|  124 |   42 |  385 | -392 |  717 |   43 |
| -646 |  441 |  576 |  217 | -691 |  389 |
:
|   43 |  717 | -392 |  385 |   42 |  124 |
|  389 | -691 |  217 |  576 |  441 | -646 |

|  -59 |   11 |  307 |    8 |  -50 | -619 |
|  -10 |  -11 |  111 |   45 |  -28 | -418 |
|   31 | -295 |   10 |    9 |  -33 | -127 |
|   18 |  434 |  -53 |   73 |   -6 | -163 |
|    0 |  131 |    4 |  -12 |  -79 |   31 |
:
| -619 |  -50 |    8 |  307 |   11 |  -59 |
| -418 |  -28 |   45 |  111 |  -11 |  -10 |
| -127 |  -33 |    9 |   10 | -295 |   31 |
| -163 |   -6 |   73 |  -53 |  434 |   18 |
|   31 |  -79 |  -12 |    4 |  131 |    0 |

| -565 | -325 |  252 |
|  -38 |  -74 |   50 |
|  -26 | -288 |  -38 |
:
|  252 | -325 | -565 |
|   50 |  -74 |  -38 |
|  -38 | -288 |  -26 |

| -214 |   64 | -244 |  140 | -389 | -391 | -424 | -386 |
|  -88 |   27 |  -64 |  139 | -351 | -309 | -413 | -221 |
| -174 |  -92 | -151 | -133 | -179 |  -81 |   90 |  313 |
|  -63 |    5 |  -71 |  -72 | -326 | -317 | -168 |  -15 |
| -178 |  -23 | -236 | -196 | -345 | -456 |   86 |  -45 |
| -241 |   -9 | -252 |   96 | -413 | -500 | -228 | -347 |
| -260 |  -96 | -246 |  -50 | -323 | -352 |   42 |   23 |
|   15 |  -13 |   44 |  104 |   22 |   14 |  -51 |  -79 |
|  -98 |  -67 |  -72 |  -23 | -113 | -110 |   58 |   84 |
| -232 |   73 | -245 |  205 | -385 | -311 | -541 | -370 |
|  -60 |   10 |  -38 |  232 |   85 |   80 | -126 | -244 |
| -234 |  -41 | -281 |  -64 | -405 | -636 |   62 | -323 |
:
| -386 | -424 | -391 | -389 |  140 | -244 |   64 | -214 |
| -221 | -413 | -309 | -351 |  139 |  -64 |   27 |  -88 |
|  313 |   90 |  -81 | -179 | -133 | -151 |  -92 | -174 |
|  -15 | -168 | -317 | -326 |  -72 |  -71 |    5 |  -63 |
|  -45 |   86 | -456 | -345 | -196 | -236 |  -23 | -178 |
| -347 | -228 | -500 | -413 |   96 | -252 |   -9 | -241 |
|   23 |   42 | -352 | -323 |  -50 | -246 |  -96 | -260 |
|  -79 |  -51 |   14 |   22 |  104 |   44 |  -13 |   15 |
|   84 |   58 | -110 | -113 |  -23 |  -72 |  -67 |  -98 |
| -370 | -541 | -311 | -385 |  205 | -245 |   73 | -232 |
| -244 | -126 |   80 |   85 |  232 |  -38 |   10 |  -60 |
| -323 |   62 | -636 | -405 |  -64 | -281 |  -41 | -234 |

| -270 |  294 | -147 |  153 |   13 |  -51 |  190 | -556 |   57 |
| -226 |  290 | -161 |  265 |  -50 |  -55 |   57 | -577 |   79 |
| -284 |  302 | -152 |  176 |   31 |  -82 |  207 | -596 |   61 |
|  -16 |  132 |  -36 | -344 | -263 |  516 |  -47 |  203 |  -34 |
|    8 | -126 |   39 |  299 |  263 | -487 |   74 | -182 |   26 |
:
|   57 | -556 |  190 |  -51 |   13 |  153 | -147 |  294 | -270 |
|   79 | -577 |   57 |  -55 |  -50 |  265 | -161 |  290 | -226 |
|   61 | -596 |  207 |  -82 |   31 |  176 | -152 |  302 | -284 |
|  -34 |  203 |  -47 |  516 | -263 | -344 |  -36 |  132 |  -16 |
|   26 | -182 |   74 | -487 |  263 |  299 |   39 | -126 |    8 |

| -598 | -560 |  516 |  601 | -391 | -603 | -561 |  502 | -612 | -275 | -339 |
|  569 |  337 | -603 | -546 | -135 |  414 |  385 | -531 |  544 | -319 | -352 |
:
| -339 | -275 | -612 |  502 | -561 | -603 | -391 |  601 |  516 | -560 | -598 |
| -352 | -319 |  544 | -531 |  385 |  414 | -135 | -546 | -603 |  337 |  569 |

| -119 |  138 |  -20 |   60 |  -30 |  -71 |    4 |    1 |  -12 |   36 |   36 |   -1 |   93 |  135 | -159 |   41 |
| -107 |  169 |   -5 |   29 |   -4 |  -88 |   21 |   71 |  -40 |  -14 |   63 |   -2 |   94 |  136 | -100 |   28 |
|   59 |   46 | -663 |  416 | -334 |  -66 |  110 |   60 |  160 |   48 |   71 | -200 | -585 | -271 |   -7 |  465 |
| -168 |   66 | -301 |  448 |  208 | -179 |  225 | -161 |  150 |  187 | -356 |  -48 |  -68 |  218 |   27 | -228 |
:
|   41 | -159 |  135 |   93 |   -1 |   36 |   36 |  -12 |    1 |    4 |  -71 |  -30 |   60 |  -20 |  138 | -119 |
|   28 | -100 |  136 |   94 |   -2 |   63 |  -14 |  -40 |   71 |   21 |  -88 |   -4 |   29 |   -5 |  169 | -107 |
|  465 |   -7 | -271 | -585 | -200 |   71 |   48 |  160 |   60 |  110 |  -66 | -334 |  416 | -663 |   46 |   59 |
| -228 |   27 |  218 |  -68 |  -48 | -356 |  187 |  150 | -161 |  225 | -179 |  208 |  448 | -301 |   66 | -168 |

|   95 |   73 | -109 |   86 |  408 | -381 |  404 |  165 | -155 | -263 |  345 | -250 |
| -376 | -161 |  147 |   16 |  136 | -398 |  140 | -168 | -157 | -331 |  519 |  370 |
|  451 | -523 |  424 |  -27 |  118 |  100 |   25 | -133 |   21 | -505 |   11 |  -85 |
:
| -250 |  345 | -263 | -155 |  165 |  404 | -381 |  408 |   86 | -109 |   73 |   95 |
|  370 |  519 | -331 | -157 | -168 |  140 | -398 |  136 |   16 |  147 | -161 | -376 |
|  -85 |   11 | -505 |   21 | -133 |   25 |  100 |  118 |  -27 |  424 | -523 |  451 |
